One turning vector, and how many ticks it has turned:
The counts run from 0 to 112.
[159 120 174 161 148 158 119 105 104 180 146  88 164 127 138 128 109 134
 112 107  94  98 164 158 153 102] => 22
[199 136  96 118 135 148  90 104  68 156 121 110 186  93 110 147 152 104
 145 138 133 118 145 136 148 107] => 53
[117 142  96 150 182 171 139 116 121 140 140 161 166  92 162 141 152 144
 138 125 141  68 186 147  98 123] => 0
[199 156  91 124 131 146  79 127  70 146 110 130 181 113 115 136 152 117
 128 130 142 118 124 133 140 106] => 58
[133 101 127  88 118  96  99 124 142 139 126  97 133 133  89 157 136 128
 151 117  75 139  65 132 174 167] => 45
[160 142 112 164 156 140 122 101 110 142 159  98 153 140 143 114 111 157
 167 109  87  80 146 163 134 128] => 26
[181 137 123  95 115 146  74 124  74 164 122  95 161  98 102 122 159  95
 131 126 114 112 133 131 157 109] => 48
[125  97 114 137 153 108 111 111 154 145 147  80 134 149 116 123 111 181
 208  98  70 100  81 166 136 153] => 30
[139 101 143  87  86 121 150 154 121 145  77 123 118 149 156 207 131 150
 103 121 132 146  89 134 130 132] => 76
[170 128  60 126 133 151 114 140  82 104 110 153 143 108 180 152 149 143
 141 130 156 105 133 149 110 132] => 73
[176 130  66 103 144 133  73  96 102 109 137 139 175 109 118 142 150 127
 181 118 135 101 102 143 111 134] => 52
[179 153 105 144 108 189 120 145  65 136 101 119 138 112 185 143 121 141
 112 125 141  98 144 147  99  99] => 84
[134 106 106 104  75 107 153 140 123 126 108 112  90 176 157 167 117 179
 122 122 111 122 102 136 118 164] => 87
[123 118 191 136 128 133 140 121 128 176 136  72 147 153 116 139 118 137
 116 106  82 117 141 142 160 128] => 23
[177 131 112 103 116 144 115 145  76 165  92 125 162  94 122 170 149 100
 115 141 153 147 139 128 129 126] => 64
[166 129 157 126  78 137 124 137  80 144 138 106  87 161 134  97  81 105
  60 100 134 141 153 124 140 100] => 106
[132 101 130 102 119 106 101 122 141 149 141  86 120 136  84 150 116 157
 163 119  71 126  77 140 162 159] => 40
[143  89 118  84 104 113 104 130 124 150 104  95 121 123  96 174 141 129
 132 126 109 150  86 124 167 157] => 55
[111 131 114 146 188 156 149 125 137 127 136 149 168 114 152 143 125 160
 155 112 119  66 165 167 100 124] => 5
[155 123 101 148 164 128  96  94 123 157 157 122 167 136 142 102 110 157
 184 113  93  65 128 183 128 127] => 31
[126 112 165 136  59 111 109 142 132 129 135 105 102 164 120  94  97 100
  91 107 124 171 113 108 134 135] => 112
[135 120 124 133  94 101 113 137 153 115 138 116  87 182 129 112  91 134
 136 107 118 141  84 116 123 157] => 108
[179 133  49  90 134 125 128 112  99 113 116 128 155 107 136 168 139 144
 190 129 122  97  93 139  95 165] => 62
[125 115 136 119  48 128 140 155 121 120 118 105  66 189 155 146  96 140
 103 116 116 143  84 128 118 161] => 97
[148 123  98 143  79 125 129 134 137 101 148 115  78 177 178 136  91 144
 131 125 111 119  95 142  85 143] => 98
[148 134 163 110  80 158 144 157  62 153  79 111 146 135 148 171 134 129
  77 129 136 150 145 119 132 118] => 80
[148 100 131  70 104  97 115 169 103 154  98 105 135 116 101 184 144 112
 123 121 125 157 100 122 158 136] => 60
[180 156 144 148  74 161 136 137  73 138 119  97  92 150 170 117 112 110
  92 102 138 110 156 130 103 111] => 95
[149 150 129 157 159 173 119  97 122 144 148 117 166 133 143 112 114 151
 152 104 101  53 167 161 124 106] => 21
[148 116  44 111 103 112 120 134  96 109  96 132 152 113 157 189 150 160
 168 130 131 122  91 127 106 183] => 67
[107 112 100 153 179 140 142 100 149 134 140 109 148 143 155 141 113 190
 167 114 101  68 138 162 120 150] => 15
[114 113 112 120 136  93 107  97 153 154 136  81 137 149 101 152 124 166
 174 111  76 107  81 149 146 163] => 35
[ 80  99 139 123 157 123 164 137 168 148 127 106 129 150 143 171 105 198
 150 126 103  70 117 161 129 170] => 14
[150 142  67 118 113 157 130 136 103 111 117 130 105 134 187 164 118 183
 142 127 160  90 108 148  95 149] => 83
[176 147 112 148  88 168 129 136  66 119 115 124 141 149 208 130 117 150
 115 122 144 108 141 149  90 101] => 89
[160 158  93 155  81 133 114 119 119 108 158 133 101 189 169 106  90 143
 149 103 142 110 117 159 105 129] => 104
[190 152 121 112 125 146 106 155  52 143  81 135 171 111 133 174 147 110
 103 139 151 137 132 145 148  94] => 69
[135 106 161  92  74 136 151 170 107 143  99 116  98 162 150 200 149 153
  90 136 122 141  89 131 130 141] => 81
[170 138  75 121  99 130 153 142 105 119 131 128 100 155 191 158 110 161
 134 122 136  96  90 150  94 159] => 88
[163 157 151 123  81 166 119 163  67 150 121 101 128 136 166 140 120 119
 100 125 145 116 154 143 131  97] => 90
[107 107 159 114 123 115 130 120 166 162 140  72 123 161 108 129 117 146
 132 106  84 116  95 140 165 139] => 29
[108 120 194 114 168 147 159 147 120 181 118 119 158  96 117 168 148 138
  85 114 102 107 164 141 144 118] => 7
[ 85  90 197 115 145 121 176 116 145 172 125  96 133 154 127 157 132 154
  94 110  95 108 129 156 147 147] => 13
[176 129 104 123  88 167 111 159  43 129  91 141 153 117 161 160 145 127
 104 131 155 139 159 146 124 110] => 74
[140 103 152  65  85 125 122 162 109 159  80 125 156 125 112 188 152 119
  99 130 108 173 111 118 146 126] => 65
[128 115 191 143 146 157 148 127 100 191 129  81 155 107 132 128 124 140
 103 110 101 119 153 164 133  96] => 17
[144 114  73  99 135 106  93 133 143 129 139 115 161 140  96 155 145 136
 190 117 103 127  76 130 133 160] => 51
[104  97 163 132 139 122 145 114 160 171 126  81 128 159 114 150 104 170
 136 120  66 118 100 150 129 144] => 24
[184 170 144 147  81 166 100 133  72 134 148 107 111 160 167  98  83 132
  87 123 140 119 142 141 100  91] => 100
[130 136 146 146 163 174 164 120 112 150 129 136 175  89 147 143 148 141
 122 124 115  80 178 157 133  95] => 6
[146  88 116  79  99 110 104 122 129 144 113 100 158 121  85 156 131 126
 142 110  82 157  73 129 160 160] => 50
[174 182 113 152  95 149  75 114 101 106 159 127 111 167 162  71  68  98
 121 122 155 130 148 139 103 114] => 110
[175 122 148  76 110 116  82 135  87 172  94 110 171  99 102 142 146  99
 114 136 115 134 115 131 166  99] => 54
[ 82  74 180 117 144 128 163 135 180 174 115 107 140 134 113 184 145 148
 106 121  95 131 130 141 148 166] => 8
[144 109 109  72  92 111 121 149 115 134 102 124 128 130 123 199 144 139
 145 153 129 152  79 127 132 171] => 66
[178 156  90 153  98 165 123 127  70 102 141 129 116 164 179 113  96 150
 132 132 140 106 143 153 109 124] => 94
[174 152  77 125 144 141  85 107  84 142 141 125 187 102 120 139 128 129
 168 133 128  93 102 146 144 130] => 47
[111 121 205 141 167 156 159 127 110 182 116 114 169 111 135 137 130 147
  94 114 114  96 168 152 150  99] => 12
[112 133 109 142 160 124 153 104 156 131 153 115 131 152 145 140 124 201
 173 113  87  78 120 161 151 156] => 20
[141 132  79 137  92 123 132 151 117 111 155 124  95 179 179 168 101 183
 120 128 120 120 101 143  84 146] => 93
[128  91 170  98 124  93 122 121 130 163 146  78 148 149  89 127 128 158
 117 106  60 135 102 151 159 149] => 34
[138 131  95 128  76 118 115 120 151  99 155 101  84 181 141 131  93 154
 130 104 102 134  89 133 100 152] => 103
[181 144  95 138 153 144  84  93  98 137 141 111 189 122 102 114 136 131
 156 109 106  90 133 152 134 111] => 42
[170 133  60 123 108 154 113 155  87 110 107 144 138 114 184 162 136 168
 135 140 141 100 115 152 108 138] => 78
[183 142  75 138 134 168 102 145  74 107  93 133 152  99 148 155 160 132
 144 128 155 108 126 146 114 123] => 68
[116 104 189 116 148 133 152 140 142 167 144  75 133 143 116 161 116 145
 121 115  75 118 151 140 163 137] => 18
[144 123 163  95  94 153 116 163  85 147  73 111 133 114 147 176 135 109
  79 136 143 161 129 129 148 124] => 75
[179 147 105 141 154 148  97 110 100 164 156 107 181 108 116 120 133 122
 149 111 101  83 144 151 133 115] => 37
[168 119  86 148 148 110  84 103 140 138 161  98 159 137 117 122 109 162
 174 112 112 101 105 155 124 143] => 36
[155 148  84 144  85 139  97 120 136  99 162 129 120 185 154  84  73 134
 147 118 130 125  98 151 101 145] => 109
[181 158 125 149  82 149  94 125 101 116 136 130 115 155 168  85  96 125
 108 113 149 112 142 135 101 102] => 105
[110  88 166 134 148 112 165 115 150 149 134  81 124 158 109 164 118 171
 131 100  92  92 110 170 132 147] => 19
[179 169 173 143  75 137  99 132  96 139 154 117 117 140 123  74  91  75
  81 107 150 157 148 129 125  88] => 111
[145 149 164 114  72 151 126 143 104 142 136  94 101 147 144 124  85 108
  69 126 127 140 144 132 114 110] => 101
[143 106 160  86 109 100 107 119 131 187 118  75 149 131  79 138 118 137
 125 112  78 144 106 132 174 142] => 39
[116 124 113 134 151 104 142 112 155 144 164  91 141 145 110 126 107 179
 170 108  87  74 109 143 133 161] => 25
[139 156 147 166 192 183 134 102 102 157 112 138 172 110 155 127 124 157
 120 109 127  83 178 170 124 114] => 11
[172 140 140 163 144 151  96  99  94 174 156  85 164 127 116  93 121 135
 140 112  98  76 148 153 144 102] => 32
[140 113  82 103  88 128 149 152 104  97 111 133 115 151 166 189 141 176
 142 129 127 131  95 136 107 173] => 77
[146 116 207 140 144 125 131 115 120 188 126  79 150 139 105 122 121 129
  97  99  69 113 133 155 152 107] => 28
[140 126 158 129 129 136 109 113 120 183 136  67 151 131 103 111 112  98
 111 128  92 121 126 149 158 114] => 33
[149 112 189 113  60 140 143 135  94 143 104  93 107 166 152 135 109 116
  72 131 115 150 125 147 119 107] => 96
[170 141  59 113 144 118  86 115 104 117 113 155 171 106 127 147 152 148
 179 127 128 108 115 120 127 153] => 57
[124 107 152  97  71 149 149 151  94 153 101  97 113 150 164 185 120 115
  78 121 114 148 114 123 124 142] => 86
[111 135 158 123 159 157 149 132 106 170 124 150 180 100 131 146 154 132
  94 111 160 101 181 140 134 103] => 1
[127 108 126 119  56 114 160 136 131 139 115  89  80 171 169 162 108 153
 107 118 111 146 105 133 106 164] => 92
[132 121 112 145 174 155 147 108 149 123 144 133 144 128 150 154 132 177
 158 127 107  67 153 160 110 148] => 10
[147 131 143 160 182 170 139 118 117 160 151 129 167 141 155 139 133 166
 140 110 106  74 164 173 122 125] => 16
[ 86 119 201 118 153 154 176 133 132 165 105 121 159 100 116 179 156 120
  81 134 108 119 169 133 143 123] => 2
[177 139 146 113 125 138  75 125  76 152 147  86 183 107  66 108 125  97
 126 116  97 127 138 136 175 112] => 43
[159 164  77 143 106 147 125 125  90 104 159 111 110 167 173 103  90 134
 144 127 148 103 137 152 105 150] => 99
[184 132 155  92 120 141  86 144  67 163  95 114 160 104 115 159 148 101
 110 134 141 152 133 137 165 109] => 59
[203 158  75 114 144 141 100 132  77 131 109 147 175  95 128 155 128 121
 136 129 147 111 129 145 110 116] => 63
[172 139 159 133  84 171 141 156  66 133  83  95 121 135 163 140 132 139
  62 121 130 129 157 144 124  91] => 85
[174 118 149 127 123 142  82 105 103 170 134  71 172 120  76 106 125 112
 123 105  86 119 143 131 161 102] => 38
[136 107  88  92 108 110 111 150 124 118  92 112 147 129 116 190 159 137
 158 139 109 138  66 137 134 164] => 61
[131 119 169 104  76 137 132 146  89 169 110  86 113 155 149 153 111 120
  73 128 114 159 120 141 136 124] => 91
[137  98 103 117  91 130 145 157 117 116 110 100 105 154 171 187 130 182
 125 131 115 128  91 146 113 180] => 82
[165 120 151  95 115 116  94 121 115 167 115  95 180 107  77 141 149 108
 110 123 100 152 123 128 174 139] => 49
